In the data rows, zero lies at 4.5, halfway between 4 and 5.
Here are some points, one per row:
[6 6 5 7 4 4 4 6 7 9 8 5 1 4 3 2 2 2 5 6 5 4 3 4 5 7 5 5 7 5 7 5 7 6 5 6 8
 3 7 6 8 2 5 6 6 7]
[4 3 4 5 3 6 6 4 6 2 4 4 5 4 5 6 5 3 6 8 5 2 4 7 7 6 6 1 3 7 6 6 5 6 5 6 3
 5 3 5 4 1 4 8 4 4]
[4 5 7 4 7 8 9 5 8 5 5 6 0 2 3 4 6 4 5 5 6 2 5 2 5 4 2 8 2 3 4 7 5 4 5 5 6
 7 5 3 0 5 6 4 6 5]
[5 8 5 3 4 4 4 6 7 4 2 2 5 3 5 5 5 4 1 4 4 5 3 3 5 4 3 4 8 5 6 4 7 6 4 3 4
 5 6 7 2 5 5 3 4 2]
[4 5 3 3 6 7 1 5 3 5 5 3 5 5 6 6 4 2 6 6 3 6 3 5 6 5 4 6 3 3 5 2 2 2 4 6 6
 7 6 2 4 5 7 7 5 5]
[3 1 6 6 5 2 1 3 1 4 6 4 0 4 6 4 6 4 3 7 4 5 6 4 5 3 3 5 8 6 0 2 8 3 4 4 6
 3 3 4 2 5 5 6 5 3]
[6 2 4 4 5 6 5 7 7 5 4 5 3 8 4 0 4 5 4 6 4 8 6 6 2 5 5 4 2 5 4 3 5 4 5 3 2
 3 5 7 5 6 3 5 7 4]
[7 1 4 6 6 4 5 0 3 7 3 7 2 6 4 4 7 5 4 4 2 2 3 4 6 5 5 5 4 3 7 3 2 7 3 1 3
 6 4 3 5 3 5 3 5 4]
[6 3 6 4 2 6 5 4 4 4 7 5 4 5 2 8 5 8 8 5 4 4 3 7 7 1 3 7 5 7 6 3 6 3 6 7 5
 5 6 5 4 5 3 2 5 1]
[3 3 4 6 2 4 4 6 6 4 4 4 5 2 4 5 3 3 6 5 2 6 4 0 6 3 5 4 3 7 7 4 5 6 5 3 5
 7 0 6 6 8 4 4 5 5]
[3 6 3 5 7 2 4 5 4 6 8 4 6 3 5 4 5 7 4 5 5 7 4 6 5 4 4 1 6 5 6 5 5 5 2 5 2
 6 3 3 1 4 6 3 8 7]
[3 3 4 3 4 5 5 4 2 4 3 5 8 4 5 2 3 3 4 9 4 4 5 6 4 5 3 7 8 4 3 9 4 6 3 4 4
 7 5 6 5 5 5 5 3 3]
[5 3 5 4 3 6 6 4 6 7 2 5 7 4 8 4 4 5 3 2 5 4 4 9 4 1 3 4 5 5 4 4 4 5 3 6 5
 4 5 5 4 5 6 7 8 5]
[6 5 5 0 3 3 4 2 3 6 5 3 2 4 6 3 3 3 5 7 9 4 5 5 2 4 3 1 3 2 6 2 5 4 4 6 7
 5 3 3 4 4 2 1 2 6]
[3 5 4 3 4 5 5 2 2 4 4 6 4 5 4 3 4 6 8 5 5 6 2 1 6 4 2 2 4 5 3 5 5 2 6 5 2
 3 5 3 7 3 6 5 6 7]
[5 4 5 5 5 2 5 1 5 3 0 3 3 4 5 5 4 7 7 6 7 4 6 2 3 3 6 4 6 4 4 7 4 3 4 7 4
 6 7 8 5 6 6 5 4 4]
[3 5 2 7 5 2 6 3 4 5 4 2 5 4 2 4 2 5 5 4 4 6 6 5 6 3 3 6 3 2 6 4 4 2 3 3 6
 3 4 5 8 4 5 6 3 3]
[5 3 5 6 4 5 2 6 3 6 3 6 7 6 4 5 2 2 2 3 6 2 4 1 2 0 3 3 4 5 5 7 2 6 8 7 4
 3 4 3 2 2 2 3 5 3]
[3 2 3 3 4 6 1 6 4 4 5 6 4 4 3 7 4 5 3 5 5 5 6 3 3 6 4 1 2 5 5 5 4 5 3 5 5
 5 9 7 5 7 6 5 5 4]
[3 4 3 4 7 4 2 8 6 6 1 6 6 5 4 2 5 5 8 5 7 2 4 7 8 6 4 4 5 2 3 3 5 5 9 5 3
 4 4 6 4 5 5 3 2 2]
[2 7 8 8 7 2 5 4 3 3 5 6 8 9 4 2 6 3 6 6 5 4 6 3 4 5 7 6 5 8 6 3 3 5 4 7 7
 4 5 2 4 6 5 5 5 2]
[6 6 2 4 4 3 5 4 5 6 3 8 4 7 8 8 6 4 6 2 3 4 7 5 3 5 6 6 8 5 5 3 4 3 7 5 5
 6 5 5 5 6 6 5 5 6]
[5 5 5 4 7 8 5 5 5 5 4 3 4 5 6 6 2 7 4 6 4 3 4 4 2 3 7 6 6 5 6 4 6 4 4 4 5
 3 2 4 4 6 5 6 2 8]
[7 5 5 4 4 5 2 5 2 4 7 5 7 3 7 2 5 7 5 2 3 0 7 3 4 7 4 5 4 6 4 6 4 4 4 3 5
 5 2 5 5 4 4 4 6 5]
[4 5 4 6 7 4 3 4 4 5 5 5 4 3 5 6 5 6 4 6 6 4 3 4 3 6 5 6 4 5 7 4 2 2 5 5 4
 4 2 6 4 5 3 5 5 5]
[4 3 2 5 5 6 6 5 7 5 7 4 6 4 3 5 4 2 7 2 6 5 6 4 6 6 5 4 6 3 2 4 3 6 1 5 5
 4 4 2 4 8 0 4 6 5]
[2 4 5 5 5 4 3 3 5 8 4 4 5 7 4 8 7 6 3 4 5 4 5 5 5 5 1 2 3 4 5 7 6 7 5 3 5
 5 4 3 4 5 3 8 2 4]
[5 7 4 4 4 5 7 3 3 4 5 5 4 4 2 5 2 3 4 4 0 4 4 3 1 5 3 5 5 4 2 3 6 6 6 5 1
 5 6 3 4 4 3 5 2 5]
[7 6 9 6 5 5 5 6 2 3 9 3 6 4 5 6 5 5 7 4 8 9 6 7 2 4 3 4 5 3 5 6 3 8 8 0 4
 6 6 7 5 5 5 4 4 6]
[5 2 7 4 5 5 3 6 7 4 4 4 7 5 1 5 5 3 6 3 5 5 3 3 2 4 5 5 6 4 5 4 6 0 1 0 6
 5 4 3 4 1 6 5 4 5]
[5 6 4 5 3 3 3 3 5 4 5 3 3 4 5 7 6 4 4 3 6 5 4 5 2 7 5 5 4 4 3 6 6 3 4 6 3
 6 4 3 6 4 4 5 4 1]
[5 6 4 5 6 6 3 4 5 5 5 2 1 5 5 4 1 4 5 2 3 7 6 5 7 5 6 4 5 3 4 5 2 4 5 5 2
 4 3 4 3 4 3 7 6 2]
[6 5 3 4 3 3 4 7 3 0 1 3 2 5 4 5 6 5 7 4 3 6 4 5 4 5 4 4 5 3 4 5 3 8 4 3 9
 1 3 4 0 3 5 6 6 5]
[4 5 6 3 2 0 0 0 6 5 3 6 7 3 1 3 4 4 3 3 5 5 6 6 6 5 8 7 2 4 2 4 5 5 8 6 5
 6 5 6 2 4 2 5 6 9]
[4 6 7 5 1 5 5 5 7 4 3 3 3 4 3 3 5 6 3 6 3 3 6 6 5 6 3 2 7 5 3 3 0 2 5 5 6
 5 4 3 6 5 5 3 4 5]
[4 6 3 6 3 6 6 5 3 7 4 4 4 2 5 2 7 3 7 3 3 5 3 5 2 5 6 3 4 5 6 5 4 3 3 5 4
 7 5 7 2 4 2 6 4 2]
[6 5 2 3 5 4 3 3 6 2 7 5 3 4 5 1 4 6 4 3 3 4 5 5 4 0 4 4 2 7 4 5 5 6 5 5 6
 7 6 2 7 5 6 5 2 4]
[5 1 8 6 6 5 5 5 3 4 4 6 5 2 6 4 4 5 3 1 2 7 1 5 6 6 9 3 5 4 3 5 3 6 4 7 6
 4 6 4 5 5 4 4 1 4]
[4 5 7 3 7 5 3 5 4 3 2 3 3 7 3 5 3 4 6 2 1 6 6 7 4 6 4 4 5 5 7 6 7 6 2 7 4
 6 3 6 7 5 5 2 6 5]
[5 5 4 6 6 5 8 4 3 4 4 5 7 4 6 5 3 5 2 3 4 6 5 5 4 7 1 6 2 5 4 2 5 3 5 6 7
 4 5 6 4 3 4 2 4 4]
[8 4 1 2 5 4 6 5 4 3 7 5 5 5 2 4 4 6 2 5 6 4 3 4 5 5 6 6 7 5 5 4 3 4 5 5 5
 7 4 5 5 2 4 5 5 5]
[6 4 4 8 4 4 4 6 7 3 5 6 4 3 6 4 4 6 5 5 6 4 2 5 2 6 3 5 3 3 4 2 7 6 4 5 3
 6 4 1 6 6 4 6 5 4]
[9 6 7 2 2 3 4 5 5 5 6 7 5 6 5 4 5 2 4 4 5 7 4 3 7 6 2 5 3 5 6 5 3 4 2 7 1
 1 2 6 4 7 7 6 2 4]
[2 1 4 3 6 6 6 3 9 3 7 2 7 4 7 5 4 5 5 4 4 5 7 3 4 6 4 5 6 5 5 2 4 7 6 5 3
 3 5 5 4 2 6 4 4 4]
[3 3 6 1 5 2 7 9 2 7 5 2 3 5 4 6 8 6 4 4 4 6 4 2 4 4 7 6 2 4 1 2 4 7 4 7 3
 6 2 6 7 2 5 6 5 4]
[3 6 6 2 9 3 5 5 6 2 5 9 3 4 6 5 6 2 4 5 3 4 3 5 5 2 2 3 5 4 5 4 4 3 5 3 5
 4 5 7 7 4 1 6 5 4]
[5 2 4 3 5 2 6 4 3 4 4 0 4 4 4 4 4 1 4 3 4 0 2 6 5 5 5 5 4 6 7 6 5 2 7 3 3
 2 8 2 6 9 6 4 8 6]
[7 8 5 5 6 8 3 3 2 5 2 4 7 1 2 4 8 5 5 7 5 4 6 3 4 3 6 5 4 3 5 3 5 7 4 4 3
 1 6 4 7 6 4 5 6 4]
[4 6 4 5 4 8 4 3 3 3 3 4 3 6 7 5 4 4 2 3 8 6 4 5 7 5 6 6 5 7 3 5 5 5 5 3 5
 6 5 3 6 3 3 2 6 5]
[6 3 2 6 6 7 6 3 5 4 7 4 5 5 2 5 8 2 3 5 4 6 5 6 4 3 6 2 3 3 2 5 7 3 7 6 6
 4 0 4 5 6 8 3 4 4]
[3 5 3 2 3 5 6 5 4 3 5 4 6 8 4 3 6 7 3 4 5 5 2 4 5 6 5 5 6 6 7 6 6 4 6 5 6
 5 5 5 4 7 2 5 3 6]
[4 5 2 2 3 3 4 4 6 8 6 5 4 4 5 5 4 5 7 7 3 6 1 5 3 5 7 7 3 8 2 7 3 6 3 2 5
 1 4 4 4 4 5 0 3 2]
[1 5 5 2 2 4 7 6 3 4 6 8 4 3 5 4 2 6 3 5 4 4 8 6 5 5 7 4 5 1 7 5 7 4 5 2 5
 3 4 2 5 4 7 5 5 1]
[2 4 3 6 4 5 3 7 5 4 3 5 3 4 5 4 7 3 4 5 5 5 8 6 5 2 4 7 5 6 7 5 5 3 3 4 1
 2 6 4 4 2 3 2 0 9]
[1 7 5 7 2 6 3 4 5 2 8 4 4 9 6 5 4 5 4 3 4 0 1 5 4 3 6 5 3 0 3 3 4 5 2 4 4
 4 5 9 4 5 6 3 5 7]
[8 6 5 6 4 3 6 7 6 5 4 3 7 7 8 7 5 5 5 8 2 3 6 3 8 4 6 2 2 2 2 6 6 3 4 4 5
 5 7 3 4 4 2 3 5 6]
[5 6 4 6 6 4 7 6 3 5 3 6 5 4 2 5 1 4 4 3 7 2 5 6 6 4 4 2 3 8 2 2 3 4 2 2 4
 5 5 7 3 5 6 5 3 4]
These points spread out most along one direction. How far along it is each point below, from 0 to 99? The average is 50, and the first point in the table lies past the average. One standard deviation of the points above along it is 16.
[2 4 3 6 4 5 3 7 5 4 3 5 3 4 5 4 7 3 4 5 5 5 8 6 5 2 4 7 5 6 7 5 5 3 3 4 1
 2 6 4 4 2 3 2 0 9] 33
[5 3 5 4 3 6 6 4 6 7 2 5 7 4 8 4 4 5 3 2 5 4 4 9 4 1 3 4 5 5 4 4 4 5 3 6 5
 4 5 5 4 5 6 7 8 5] 39
[4 5 7 3 7 5 3 5 4 3 2 3 3 7 3 5 3 4 6 2 1 6 6 7 4 6 4 4 5 5 7 6 7 6 2 7 4
 6 3 6 7 5 5 2 6 5] 59
[3 2 3 3 4 6 1 6 4 4 5 6 4 4 3 7 4 5 3 5 5 5 6 3 3 6 4 1 2 5 5 5 4 5 3 5 5
 5 9 7 5 7 6 5 5 4] 49
[5 5 4 6 6 5 8 4 3 4 4 5 7 4 6 5 3 5 2 3 4 6 5 5 4 7 1 6 2 5 4 2 5 3 5 6 7
 4 5 6 4 3 4 2 4 4] 51
[7 6 9 6 5 5 5 6 2 3 9 3 6 4 5 6 5 5 7 4 8 9 6 7 2 4 3 4 5 3 5 6 3 8 8 0 4
 6 6 7 5 5 5 4 4 6] 68
[6 4 4 8 4 4 4 6 7 3 5 6 4 3 6 4 4 6 5 5 6 4 2 5 2 6 3 5 3 3 4 2 7 6 4 5 3
 6 4 1 6 6 4 6 5 4] 67
[5 6 4 6 6 4 7 6 3 5 3 6 5 4 2 5 1 4 4 3 7 2 5 6 6 4 4 2 3 8 2 2 3 4 2 2 4
 5 5 7 3 5 6 5 3 4] 42
[2 1 4 3 6 6 6 3 9 3 7 2 7 4 7 5 4 5 5 4 4 5 7 3 4 6 4 5 6 5 5 2 4 7 6 5 3
 3 5 5 4 2 6 4 4 4] 67
[4 6 7 5 1 5 5 5 7 4 3 3 3 4 3 3 5 6 3 6 3 3 6 6 5 6 3 2 7 5 3 3 0 2 5 5 6
 5 4 3 6 5 5 3 4 5] 41
[6 3 6 4 2 6 5 4 4 4 7 5 4 5 2 8 5 8 8 5 4 4 3 7 7 1 3 7 5 7 6 3 6 3 6 7 5
 5 6 5 4 5 3 2 5 1] 48
[5 2 7 4 5 5 3 6 7 4 4 4 7 5 1 5 5 3 6 3 5 5 3 3 2 4 5 5 6 4 5 4 6 0 1 0 6
 5 4 3 4 1 6 5 4 5] 64
[5 4 5 5 5 2 5 1 5 3 0 3 3 4 5 5 4 7 7 6 7 4 6 2 3 3 6 4 6 4 4 7 4 3 4 7 4
 6 7 8 5 6 6 5 4 4] 20
